[[147 100 123]
 [153 106 112]]
->
[147 106]

[[112 104]
 [126 127]
 [121 117]
 [110 102]]
->
[112 127]

[[109 122 150]
 [113 129 119]]
->
[109 129]

[[143 128]
 [124 100]
 [126 124]
 [140 109]
 [122 137]]
->
[143 100]

[[133 125 124]
 [128 151 154]]
->
[133 151]

[[131 120 136 103 119]
 [120 114 118 130 125]
 [120 126 115 110 138]
 [116 128 131 121 140]
 [123 124 117 132 134]]
->
[131 114 115 121 134]
---
[[138 131 133]
 [105 140 137]
 [130 124 115]
 [142 137 111]
 [123 118 128]]
->
[133 140 130]

[[144 129 118 121]
 [135 133 121 126]
 [144 117 121 130]
 [117 142 118 131]
 [136 138 107 127]]
->
[121 121 117 117]

[[135 109 138]
 [136 131 125]
 [128 107 143]]
->
[138 131 128]

[[128 125 113 152 150]
 [138 122 139 158 131]
 [150 152 121 139 123]]
->
[150 158 121]

[[108 125 152 108 133]
 [117 120 102 117 148]
 [ 99 138 127  99 125]]
->
[133 117 127]

[[110 136 103 144]
 [116 129 102 146]
 [131 154 136 119]
 [129 140 137 119]]
->
[144 102 154 129]

[[113 145 112 142]
 [145 110 133 124]
 [116 113 107 119]]
->
[142 133 113]
---
[[138 133 140 142 134 126 126 112 118 119 127]
 [119 121 117 125 125 135 138 146 129 139 118]
 [133 136 121 129 117 139 123 111 128 137 151]
 [135 132 130 136 127 132 127 116 123 128 134]
 [122 128 143 142 136 131 136 126 116 124 110]
 [136 134 142 129 134 117 116 113 128 113 134]
 [150 125 125 121 136 106 117 131 135 111 130]
 [109 133 135 124 122 137 127 123 130 135 133]]
->
[[138 133 140 142 134 126 126 112 118 119 127]
 [133 136 121 129 117 139 123 111 128 137 151]
 [122 128 143 142 136 131 136 126 116 124 110]
 [150 125 125 121 136 106 117 131 135 111 130]]

[[137 143 130 128 138 129 118 128 131 124 132 118 128 127]
 [139 136 130 136 135 137 118 127 141 120 131 105 133 122]
 [132 127 131 132 134 134 126 129 135 129 129 126 131 128]
 [144 142 128 131 136 127 114 129 129 125 128 122 131 124]
 [125 117 124 126 119 126 146 131 122 129 121 132 124 133]
 [131 129 134 128 128 124 137 130 146 134 137 126 126 131]]
->
[[137 143 130 128 138 129 118 128 131 124 132 118 128 127]
 [132 127 131 132 134 134 126 129 135 129 129 126 131 128]
 [125 117 124 126 119 126 146 131 122 129 121 132 124 133]]

[[129 121 135 130 120 116 128 132 121]
 [134 147 129 107 122 116 131 135 139]
 [151 127 115 135 109 116 145 136 129]
 [151 127 116 134 109 116 145 136 129]
 [152 126 115 133 109 116 145 136 129]
 [112 133 134 132 128 121 116 134 126]
 [134 147 129 108 121 116 131 135 139]]
->
[[129 121 135 130 120 116 128 132 121]
 [151 127 115 135 109 116 145 136 129]
 [152 126 115 133 109 116 145 136 129]
 [134 147 129 108 121 116 131 135 139]]

[[114 111 117 123 119 141 143 114 141 113 114]
 [101 143 150 132 147 156 117 112 146 109 151]
 [128 127 128 128 128 128 129 128 128 128 128]
 [140 145 136 127 136 114 114 142 117 144 141]]
->
[[114 111 117 123 119 141 143 114 141 113 114]
 [128 127 128 128 128 128 129 128 128 128 128]]

[[141 127 123 136  99]
 [130 147 113 121 131]]
->
[[141 127 123 136  99]]

[[150 126 112 121 126 128 148 148 122 124 139 139]
 [109 144 154 119 131 138 117 133 116 106 121 121]
 [109 143 153 119 131 138 117 133 117 106 121 121]]
->
[[150 126 112 121 126 128 148 148 122 124 139 139]
 [109 143 153 119 131 138 117 133 117 106 121 121]]

[[126 120 118 122 126 128 130 129 126 116 128 124 126 114 130]
 [123 139 128 133 118 131 153 136 116 150 135 122 137 116 125]
 [132 118 127 114 128 131 139 132 141 142 123 126 104 126 151]]
->
[[126 120 118 122 126 128 130 129 126 116 128 124 126 114 130]
 [132 118 127 114 128 131 139 132 141 142 123 126 104 126 151]]

[[131 126 132 128 124 123 130 127 136 133]
 [119 125 115 127 117 135 129 119 122 134]
 [109 117 127 131 106 146 139 113 127 137]
 [119 125 121 128 118 126 129 126 130 130]
 [133 136 135 118 129 122 125 125 115 124]
 [133 124 111 126 131 126 133 132 134 133]
 [139 127 121 123 127 133 129 113 129 130]]
->
[[131 126 132 128 124 123 130 127 136 133]
 [109 117 127 131 106 146 139 113 127 137]
 [133 136 135 118 129 122 125 125 115 124]
 [139 127 121 123 127 133 129 113 129 130]]

[[140 116 123 127 114 156 117 114]
 [133 122 126 128 123 142 122 121]
 [139 115 125 128 119 156 116 113]
 [123 127 131 130 138 124 128 129]
 [129 120 129 130 133 139 121 121]]
->
[[140 116 123 127 114 156 117 114]
 [139 115 125 128 119 156 116 113]
 [129 120 129 130 133 139 121 121]]
---
[[136 148 125 153 147 137 115 138 144 141 117]
 [138 123 110 124 134 129 127 131 125 121 122]
 [140 126 121 127 135 134 137 135 128 125 134]]
->
[[140 126 121 127 135 134 137 135 128 125 134]
 [138 123 110 124 134 129 127 131 125 121 122]
 [136 148 125 153 147 137 115 138 144 141 117]]

[[104 133 153 131 124 121 152 104 143 109 131 114 108 153 105 103]
 [139 156 137 143 131 128 129 128 130 119 126 124 132 151 100 123]
 [137 149 127 153 128 115 143 134 139 131 136 100 125 114 153 119]]
->
[[139 156 137 143 131 128 129 128 130 119 126 124 132 151 100 123]
 [137 149 127 153 128 115 143 134 139 131 136 100 125 114 153 119]
 [104 133 153 131 124 121 152 104 143 109 131 114 108 153 105 103]]

[[143 124 125]
 [116 129 123]
 [134 133 129]
 [138 118 136]
 [121 124 125]
 [139 113 135]
 [136 121 134]
 [118 106 119]
 [120 130 123]]
->
[[143 124 125]
 [139 113 135]
 [138 118 136]
 [136 121 134]
 [134 133 129]
 [121 124 125]
 [120 130 123]
 [118 106 119]
 [116 129 123]]

[[100 130 110 135]
 [157 128 148 121]
 [124 134 130 140]
 [153 122 155 126]]
->
[[157 128 148 121]
 [153 122 155 126]
 [124 134 130 140]
 [100 130 110 135]]

[[121 116 124 119 138 128 139 136 133]
 [144 150 145 142 103 135 104 103 106]
 [138 129 141 135 126 115 130 129 128]
 [133 138 133 129 117 134 117 115 115]]
->
[[144 150 145 142 103 135 104 103 106]
 [138 129 141 135 126 115 130 129 128]
 [133 138 133 129 117 134 117 115 115]
 [121 116 124 119 138 128 139 136 133]]

[[129 127 132 120 136 136 141 127 127 129]
 [131 124 137 112 148 132 151 131 129 122]
 [124 133 117 144 119 116 114 142 126 128]
 [120 122 131 135 123 130 129 122 132 126]
 [126 123 129 111 152 136 149 125 131 127]
 [125 125 131 130 135 128 147 130 129 123]]
->
[[131 124 137 112 148 132 151 131 129 122]
 [129 127 132 120 136 136 141 127 127 129]
 [126 123 129 111 152 136 149 125 131 127]
 [125 125 131 130 135 128 147 130 129 123]
 [124 133 117 144 119 116 114 142 126 128]
 [120 122 131 135 123 130 129 122 132 126]]
